B =
[[118 133 132 127 131 130 130 107 136 136 109 123 132 129]
 [106 131 134 129 128 131 133 108 133 140 105 126 131 130]
 [131 138 135 125 123 129 135 126 134 119 126 121 135 126]]
B[0,-14]: 118
B[-3,1]: 133
B[-3,2]: 132
B[0,8]: 136
B[-2,-4]: 105
B[:, 8]: [136, 133, 134]
B[0]: [118, 133, 132, 127, 131, 130, 130, 107, 136, 136, 109, 123, 132, 129]
B[-1,2]: 135
B[0,4]: 131
B[0,-8]: 130
B[2,6]: 135
B[1]: [106, 131, 134, 129, 128, 131, 133, 108, 133, 140, 105, 126, 131, 130]
B[:, -2]: [132, 131, 135]
B[-1,-3]: 121
B[-1,5]: 129

grid =
[[135 126 129 126]
 [134 125 131 150]
 [128 137 124 150]
 [129 136 124 119]
 [129 126 130 141]
 [131 122 131 133]
 [127 133 130 145]
 [126 123 130 109]]
Indices start at 0.
row 0 col 0 => 135
row 6 col 0 => 127
row 1 col 2 => 131
row 5 col 2 => 131
row 7 col 1 => 123
row 7 col 0 => 126
row 6 col 2 => 130
row 4 col 1 => 126
row 7 col 3 => 109
row 0 col 2 => 129
row 3 col 0 => 129
row 5 col 3 => 133
row 7 col 2 => 130

A =
[[111 130 130 129 133 129 129 111 130 149 109 128 129 131]
 [145 125 129 127 123 126 126 149 124 114 151 127 128 130]
 [145 127 129 128 122 127 127 153 119 116 152 126 127 130]]
Indices start at 0.
(0, 0)	111
(1, 10)	151
(1, 6)	126
(1, 13)	130
(0, 12)	129
(1, 0)	145
(0, 3)	129
(2, 0)	145
(2, 5)	127
(0, 8)	130
(0, 9)	149
(1, 7)	149
(0, 11)	128

m =
[[130 130 121 127 128 153 111 127 150 126 127]
 [129 128 123 126 125 154 122 113 156 126 127]
 [128 128 122 126 125 156 121 111 157 127 127]
 [129 127 122 126 125 154 123 112 156 126 128]
 [130 128 122 127 126 154 120 114 156 125 127]
 [129 128 121 127 127 156 118 115 155 126 128]
 [129 129 132 126 126 109 138 140 108 128 129]
 [128 125 123 125 125 142 133 109 145 127 130]
 [129 128 130 123 122 122 138 126 123 127 128]
 [130 128 132 130 131 107 131 152 105 128 131]
 [131 132 123 126 125 146 112 135 144 125 125]]
Indices start at 0.
(0, 0) = 130
(7, 6) = 133
(4, 2) = 122
(10, 9) = 125
(6, 2) = 132
(6, 7) = 140
(2, 3) = 126
(4, 6) = 120
(6, 1) = 129
(2, 5) = 156
(9, 9) = 128
(10, 7) = 135
(10, 0) = 131
(2, 7) = 111
(0, 7) = 127
(0, 10) = 127
(7, 0) = 128
(2, 4) = 125
(1, 0) = 129
(8, 9) = 127
(7, 4) = 125
(1, 3) = 126
(7, 2) = 123
(4, 10) = 127
(3, 1) = 127
(5, 9) = 126
(5, 6) = 118
(3, 8) = 156
(3, 4) = 125
(3, 7) = 112
(4, 8) = 156
(5, 7) = 115
(2, 9) = 127
(6, 6) = 138
(8, 5) = 122
(0, 3) = 127

M = [126 128 128 122 127 126 157 118 114 157 127]
M[0]: 126
M[2]: 128
M[10]: 127
M[9]: 157

x =
[[127 127 129 156 121 137 132 133 130 124 136 130 119 118]
 [132 128 128 114 132 120 123 124 121 135 123 124 140 136]]
x[-2, -14] => 127
x[1, -6] => 121
x[-1, -8] => 123
x[-1, -14] => 132
x[1, 3] => 114
x[1, 12] => 140
x[0, -9] => 137
x[0, 12] => 119
x[-2, 6] => 132

arr =
[[122 144 119 127 121 123 143 126 121 121 134 141 120 120 123]
 [128 124 133 144 106 126 129 129 130 121 131 126 123 143 119]
 [131 125 122 144 121 128 120 123 143 126 121 121 132 141 120]
 [133 120 131 124 125 143 120 127 119 122 142 126 121 121 134]
 [120 131 125 122 143 121 128 119 122 144 125 121 121 132 141]
 [113 124 129 129 131 122 131 126 124 144 120 127 119 122 142]
 [145 119 127 118 123 142 126 121 122 132 142 120 120 124 132]
 [124 129 129 133 122 130 125 124 144 119 127 119 122 142 125]
 [124 122 144 119 127 121 122 143 126 121 121 132 141 120 120]
 [134 144 114 124 128 129 133 121 129 126 123 143 119 127 119]
 [129 129 133 120 130 126 123 144 119 127 120 122 142 125 120]
 [124 133 144 114 126 128 129 131 121 129 125 124 143 119 127]
 [115 128 124 133 143 106 124 128 128 131 121 130 125 123 143]
 [145 114 124 129 129 131 121 130 125 124 143 119 126 119 121]
 [129 133 120 131 126 125 143 119 127 119 121 143 125 121 121]]
Indices start at 0.
row 0 col 0 => 122
row 8 col 8 => 126
row 14 col 8 => 127
row 6 col 1 => 119
row 4 col 13 => 132
row 0 col 1 => 144
row 4 col 12 => 121
row 4 col 14 => 141
row 7 col 12 => 122
row 12 col 12 => 125
row 3 col 13 => 121
row 11 col 10 => 125
row 9 col 5 => 129
row 3 col 8 => 119
row 11 col 9 => 129
row 7 col 1 => 129
row 14 col 13 => 121
row 2 col 2 => 122
row 12 col 6 => 124
row 4 col 3 => 122
row 11 col 8 => 121
row 13 col 5 => 131
row 12 col 0 => 115
row 4 col 8 => 122
row 10 col 1 => 129
row 7 col 2 => 129
row 5 col 10 => 120
row 3 col 4 => 125
row 2 col 10 => 121
row 13 col 3 => 129
row 10 col 9 => 127
row 7 col 5 => 130
row 14 col 10 => 121
row 4 col 10 => 125
row 6 col 8 => 122
row 0 col 7 => 126
row 13 col 4 => 129
row 2 col 0 => 131
row 9 col 13 => 127
row 0 col 12 => 120

X =
[[119 115 130 128 115 129 131 123 132]
 [115 121 136 125 125 130 113 128 127]
 [131 132 122 132 123 140 114 130 130]
 [114 129 133 129 135 130 137 137 112]
 [129 119 126 126 119 133 131 125 126]
 [129 111 130 124 112 130 134 118 138]
 [122 144 105 105 144 142 127 147 125]
 [105 144 145 119 141 129 157 117 104]
 [116 104 102 136 121 114 124 155 109]
 [119 141 100 118 138 139 135 153 121]
 [134 130 124 135 129 131 142 135 128]
 [117 119 137 125 131 117 139 123 129]
 [116 134 130 128 139 132 104 139 122]
 [125 107 109 133 117 123 131 142 118]]
Rows and columns are counted from 0.
(0, 0) -> 119
(12, 7) -> 139
(12, 3) -> 128
(9, 1) -> 141
(13, 4) -> 117
(12, 4) -> 139
(7, 6) -> 157
(3, 2) -> 133
(6, 0) -> 122
(13, 7) -> 142
(13, 0) -> 125
(11, 2) -> 137
(4, 1) -> 119
(7, 5) -> 129
(10, 7) -> 135
(10, 2) -> 124
(1, 3) -> 125
(5, 6) -> 134
(13, 6) -> 131
(2, 4) -> 123
(7, 2) -> 145
(0, 2) -> 130
(9, 0) -> 119
(3, 5) -> 130
(6, 3) -> 105
(4, 7) -> 125
(5, 7) -> 118
(1, 5) -> 130
(3, 7) -> 137
(9, 8) -> 121
(1, 8) -> 127
(4, 4) -> 119
(11, 3) -> 125

a =
118,124,116,126,127,139,117,119,131,120
128,132,130,133,129,128,116,129,122,131
138,133,139,130,128,116,142,137,128,137
122,121,106,127,131,140,131,119,127,119
129,125,132,123,126,126,140,129,135,126
115,117,123,121,130,142,116,118,129,109
138,135,125,134,128,120,140,135,126,142
116,122,132,120,125,136,114,121,136,116
139,137,136,132,125,115,139,137,129,143
a[0,0] => 118
a[0,6] => 117
a[8,8] => 129
a[1,6] => 116
a[7,1] => 122
a[:, 8] => [131, 122, 128, 127, 135, 129, 126, 136, 129]
a[3,9] => 119
a[0,7] => 119
a[7,2] => 132
a[:, 7] => [119, 129, 137, 119, 129, 118, 135, 121, 137]
a[2,8] => 128
a[4] => [129, 125, 132, 123, 126, 126, 140, 129, 135, 126]
a[:, 6] => [117, 116, 142, 131, 140, 116, 140, 114, 139]
a[:, 3] => [126, 133, 130, 127, 123, 121, 134, 120, 132]
a[8,2] => 136
a[3,0] => 122
a[7,5] => 136
a[7] => [116, 122, 132, 120, 125, 136, 114, 121, 136, 116]
a[4,0] => 129
a[4,7] => 129
a[6,3] => 134
a[8,6] => 139
a[3,8] => 127
a[0] => [118, 124, 116, 126, 127, 139, 117, 119, 131, 120]

data = [158 125 137 129 126 134 126 124 127]
data[0] -> 158
data[8] -> 127
data[7] -> 124
data[6] -> 126

W =
[[119 112 152 150 148 137 128 150 110]
 [119 157 141 157 116 131 104 122 139]
 [129 151 113 131 150 111 112 138 131]
 [121 139 129 141 156 115 137 110 137]
 [123 126 155 123  99 131 152 146 118]
 [108 100 128 138 144 123 138 129  99]
 [136 122 131 116 141 113 157 115 110]
 [130 153 116 109 127 122 124 109 110]
 [102 151 100 155 143 129 133 149 145]
 [123 146 127 125 109 139 100 126 104]]
Indices start at 0.
(0, 0) => 119
(7, 1) => 153
(5, 2) => 128
(9, 8) => 104
(8, 2) => 100
(7, 8) => 110
(6, 3) => 116
(6, 1) => 122
(5, 8) => 99
(8, 0) => 102
(8, 8) => 145
(5, 1) => 100
(0, 8) => 110
(6, 7) => 115
(9, 5) => 139
(2, 1) => 151
(3, 2) => 129
(0, 2) => 152
(8, 3) => 155
(3, 3) => 141
(6, 6) => 157
(1, 5) => 131
(3, 1) => 139
(4, 3) => 123
(8, 7) => 149
(4, 4) => 99
(2, 7) => 138
(1, 0) => 119
(0, 1) => 112
(2, 0) => 129
